R: rows in a few groups, each row roughly a mix of its group's directions:
R (152 x 10):
[[-21 -17 -32 -60  13 -33 -20 -13   8   1]
 [-20 -24  29  14  -7  12  20 -40   4 -55]
 [ -9   9   2   1  58   6  43  35 -20  15]
 [  4  41  40 -11  27 -23   1  21  46  -4]
 [ 11  30 -23   1 -35  44  44  21 -10   7]
 [-22 -41  18  27   4   7  12 -45 -39  15]
 [  6  47   5  33  -9 -27 -39  38  -8  -3]
 [ 20  14  31 -37  21  29 -23  21  46   5]
 [ 22  -8 -29  51  24 -24  43   3  10 -12]
 [ 10   1  13  -1 -11   6 -41 -46  50  24]
 [ 28  -7 -19  -8 -65   4 -22   3  34 -11]
 [ -2  35 -14   6  34  44 -15 -39 -31   4]
 [ 49  -4  13 -18   6  58  28 -12  10   0]
 [ 31 -34  34  22 -52   3  -1  13  -4  25]
 [-54 -41 -19 -25  -4 -17   2 -27 -23  11]
 [  1 -20   8 -19  59 -47  14 -24   0  -8]
 [-22  26   5  10  58  12  -7  -5 -24  42]
 [ 37  -4  -4 -35  32   4  21  55  12   3]
 [ -1  31  10 -29  21  54   1  -9   8 -44]
 [-15 -40 -30  38 -14  25   7   8  35  30]
 [  8  36   4  61 -29  32   0  -2  18   7]
 [ -3 -14   3  -6 -66  22 -40  -2   7  22]
 [  4  -8 -26   2 -52  45 -27   1 -24 -23]
 [-34 -17  47  -5  31 -17  -7   8  11 -47]
 [ -7 -14   8 -46 -19  19  56 -15   4  27]
 [-12  42  28 -51  -5  11  12  -6  40   6]
 [ 14 -16  -7 -31 -12  29  25 -17 -63  -2]
 [ -1  45 -39  -3 -23  45  30  18  -8  -3]
 [  3  12  31   9 -59 -33 -18   7  29  18]
 [-17  47 -34  21 -38 -14 -10 -19  23  22]
 [ 17  23 -40 -38  31 -13   5 -15  26 -36]
 [ 48 -19   4  28  42  19 -27  13  22 -13]
 [-16  13  24  27  17 -53   2  -5   1 -49]
 [ 15 -19 -23   8 -15  69   4  33  -2  -6]
 [ 60   6 -32  22  11 -12  14 -28 -21  21]
 [ 15 -11 -15   6 -56   7  10  53   8 -23]
 [  1   2  24 -22   6 -42   7 -66   7  -2]
 [-17 -17  18  24 -29  30 -44  31   6  33]
 [ -3  13   7 -36 -16  16 -47   6 -14  53]
 [ 25   6 -42   7  -2  26   0 -32  19  52]
 [ 32  27  35  -7   2  40 -21   2  37  29]
 [ 10   8 -54 -23  22  -6  17 -42  32 -12]
 [  4 -22   5 -20  19  21 -31  66  11  -9]
 [-10 -21 -42   8  41 -40 -33 -22  -5   1]
 [  5   3  14  20 -33  48  22  42   0 -32]
 [  5  32 -57 -19   0 -37   3  -5  26  22]
 [ -4   1 -28  10 -45 -35   8  -8 -55   3]
 [ 14   9  32 -40 -25   9  29 -31  24  36]
 [ 41  16 -25  -9  39 -13  -2  48  22 -16]
 [ 19  39  48  -8  20   1   7  21  20  42]
 [ 15 -25 -15  -9  46  12 -24 -14  21 -51]
 [-19 -24 -54  19 -34  -9  -5 -11  31 -28]
 [ 11 -14  -1 -12  -3  73 -14 -24  25   4]
 [ 19  18   2 -51  19 -35 -19 -21  24  32]
 [ 13 -29  15 -51  27  18 -23  11 -29  30]
 [ 11  28  10  10  73 -13  -9   9  11  19]
 [  6 -60 -10  23 -19  -6 -35 -17 -23 -25]
 [ -6  13  31   1 -42   7  49 -38  -2  22]
 [-30  -3 -18 -12 -19  -1  11 -32  -7  66]
 [-27   7  12  51 -15 -12 -13 -23  -1 -52]
 [ 19 -15  -1   7 -40  58 -36 -12 -14   3]
 [ 56  16  23   8  -1  -1 -24 -43  -8  28]
 [  8  48  -5  33   9   7  23  53 -17  -8]
 [-33 -37  -3   9  17 -38  18 -13 -36 -35]
 [ 36 -38  56  22  18  12   8   5 -19  -1]
 [-11  -4  40  44 -31  15  -8  34 -10 -33]
 [-10  24  42  21 -34 -19  18  42   5  28]
 [  4  -7  28 -23  19  57  35 -11  21  20]
 [-39 -28 -14 -36   1 -35  -2  18 -21 -39]
 [ -1  33  24  26 -22 -10  10  57  11  29]
 [-50 -39 -14   2 -19  42 -22 -21   3  -5]
 [ 13  14  40 -20  44 -12 -30 -13  39  15]
 [  8 -18 -42 -35 -20 -16   9 -13 -42  36]
 [-11   5  -2 -71   3   7  -2 -43 -10  -2]
 [ 51   8 -10  16   2  45  37  14   5  25]
 [-38  -9 -18  31   1 -41  46  18  13 -11]
 [ 18 -33  -9  36  42 -21 -41 -10  22  -5]
 [ 13  -3 -61   0 -35  -3  19  14 -36  14]
 [ 44  23   0  28  12  31   1  20  46  21]
 [ -5  -1  25 -10 -69   5   8  33  -2  25]
 [-44 -17  14   9 -22 -37 -44   1 -15 -28]
 [ 20  10  30 -19  38  39  45  -5  12 -19]
 [-17 -15  -5 -10 -15  -3   7 -31 -37  64]
 [ 12  44 -35   5  17  48   1  14 -29  18]
 [ -6 -25  35  22  31  48  16  23  12 -25]
 [-23  -7 -12 -52 -10  -3  52 -28   7 -14]
 [ 51  12 -55  19  -3 -22  -3  -9 -14 -20]
 [  3 -12 -42  14 -15  27 -14  -2 -60 -20]
 [  3  34 -14 -17  53  -3  32 -17 -35  17]
 [-52  11 -29  -6 -36 -10  37   7  -3 -28]
 [-30   2  33 -38 -17 -45 -31  -5 -15 -17]
 [ 20  20 -33 -19  41 -16 -22 -13  18 -46]
 [ 33  -3 -34  17  46 -11  -6  34  25 -27]
 [ 17 -29  18  -6  48   4 -37   1 -20 -41]
 [-21  -8 -12 -13  24 -21  25 -10 -66 -18]
 [  8 -48 -40  -8   0  56  -5  -4 -12   1]
 [ 13  27 -13  36  25 -26  15  19  -4 -55]
 [ 26  20 -34   8 -31 -25 -28  35  29  24]
 [  2  37 -11   1 -31  17  48  24  34  23]
 [ 11 -19  39  -4  63 -18 -24 -17   9  -6]
 [  7 -19 -17  54 -16  -4  35  21  41  -5]
 [-24  10  31  12   5  27  -9  39  38 -40]
 [ 25   5   0 -21 -35 -38 -15 -18  47  28]
 [-27   0  18 -20  32 -58  17 -27   2  21]
 [ -9  -1 -24   2 -32  18   5  -5  18  70]
 [ 23  -9 -10 -39  -3 -17 -27 -33  32  43]
 [ -9  -5 -37  23 -10   4  -8 -60  10  37]
 [ -9   9  13  32  45 -11 -30   8  45 -28]
 [ 17  36   4   6  26  53 -10   6  35 -29]
 [ 30  24 -12   5   5   4 -14  42  29 -53]
 [ -3   3  65  12  19  31  21  32  10   0]
 [ 21   5  -7  26  36  -4 -59  -5   5 -35]
 [-33   2  41 -36 -13  -3 -14 -16 -41 -29]
 [ -2 -22  11  -8  -8  42 -35 -49   7  35]
 [-28  23   2 -48 -40   5  -4   4 -10  44]
 [ 30   7  35 -33  14  10 -18 -18  51  20]
 [ -7  -7   9 -31 -59  12  26  -1 -44   1]
 [  7  46  40  17 -15 -25  26 -28  -3 -30]
 [ 17 -28 -26 -11  50   8 -46  23   6 -13]
 [ -2 -42 -12 -26  25  46  14 -31  -7 -27]
 [ 22 -12  -8 -22  22  -4  14 -59  22 -38]
 [-30  -4 -11  16 -49 -20 -47  10 -28 -11]
 [ 22  10 -24  19  26  20 -40 -36  37 -22]
 [ 35 -23 -42  35  34   7  -5  -7  29  19]
 [ -8   8  15 -28 -29  -5  52  32 -14  36]
 [  9  -4 -13  35  32 -10 -22 -21  13 -59]
 [-28  -4  50  23 -49  12  28  -8  -8  -1]
 [-16 -49  -1   2  46  15  23  15  -7 -37]
 [ 53  48  -8  24  14  -8 -17   3  31   0]
 [-15 -30 -26  19 -11 -36  40  -3  46  -2]
 [ 21  48 -47 -17   7 -21  12  14  34   0]
 [ 31  25 -44  20 -28  -2 -34 -36   9   6]
 [-14 -16  -3  -2  29  11 -51 -33  18  43]
 [-10 -14  41  11  -2  30  42   1  -7 -50]
 [ 35 -39  10  61   1   9  -9  13  19  -6]
 [-21  39  38  16  20  23  -9 -40 -24  20]
 [ 47  31  28   8   6  19 -39  28  20  10]
 [-48 -38 -53  -2 -13  15   6  -8 -11   0]
 [-13   3 -18  10   7   0  -6  67 -19  42]
 [-27  25 -46  11 -34  -1 -33  15 -36   0]
 [ 13  17  -2  -5  40  33 -52 -10 -30 -19]
 [  3 -16 -42   5 -13  19   9  44 -36 -38]
 [ 16  18 -38  23   7 -41   0  18 -12 -50]
 [ 18  12 -10  -5  24 -71  17 -20 -19   3]
 [-21 -22  -2  34  54   3 -42  12  19   7]
 [-21 -12  36   4 -20  37 -29  26   3 -45]
 [-18 -49  18 -38 -12 -17  42  12 -20   7]
 [-10  -6 -26 -27 -22  40  37 -20   2 -43]
 [-11   3  45  29   2 -28  12  18 -25 -49]
 [-21 -16  -3 -10  10 -15  40 -46 -14 -48]
 [ 23 -15 -40 -17  30  24  35  42  13  -4]
 [  6  11 -22 -32  22 -30  -3  56 -28  19]]

which group is each row in? (one row of each group first):
[-25 -19  10 -24 -32  18  48 -37  -1  25] : H
[  6 -20  -6  20  -8 -49 -49   0  -3  40] : F
[ 39  -8 -36  11 -17  -1 -36 -49 -18   1] : Q
[ 12 -29 -25 -11  38  10 -21 -46  31 -21] : K

[ 26  17  10 -52   9 -12  44  12 -22  25] : H
[ -8  36 -21  -8   3 -61  30  28   3  -1] : Q
[-38  12  -4 -28 -27 -11 -30  -4 -39  40] : H
[ 20  -5  25  -3  55  21 -12  -5 -50 -11] : F
[ 46 -10  41  16  41  -1  -9  16 -20 -26] : H
[ 25  55 -20 -13  -6 -49  -3   9  23   9] : Q
[ -7 -36  17   4   6  44 -52  -1  23 -22] : H
[ 39   7  19  33  18  11 -37  21 -30  32] : F
[ -6   0 -22  46  14  -8 -61  17  16  -5] : K
[  0  -2  11  -9  35 -21 -10  11 -20 -69] : H
[  1  35 -14  12 -14  -4  22  -1  51 -49] : H
[-11 -16   8 -24 -45   6  -2  32  -6  57] : K
[ 26  51 -32   4  24  20 -24 -20  13  30] : K
[-18 -13 -13  11  38 -41  16  49 -26   2] : K
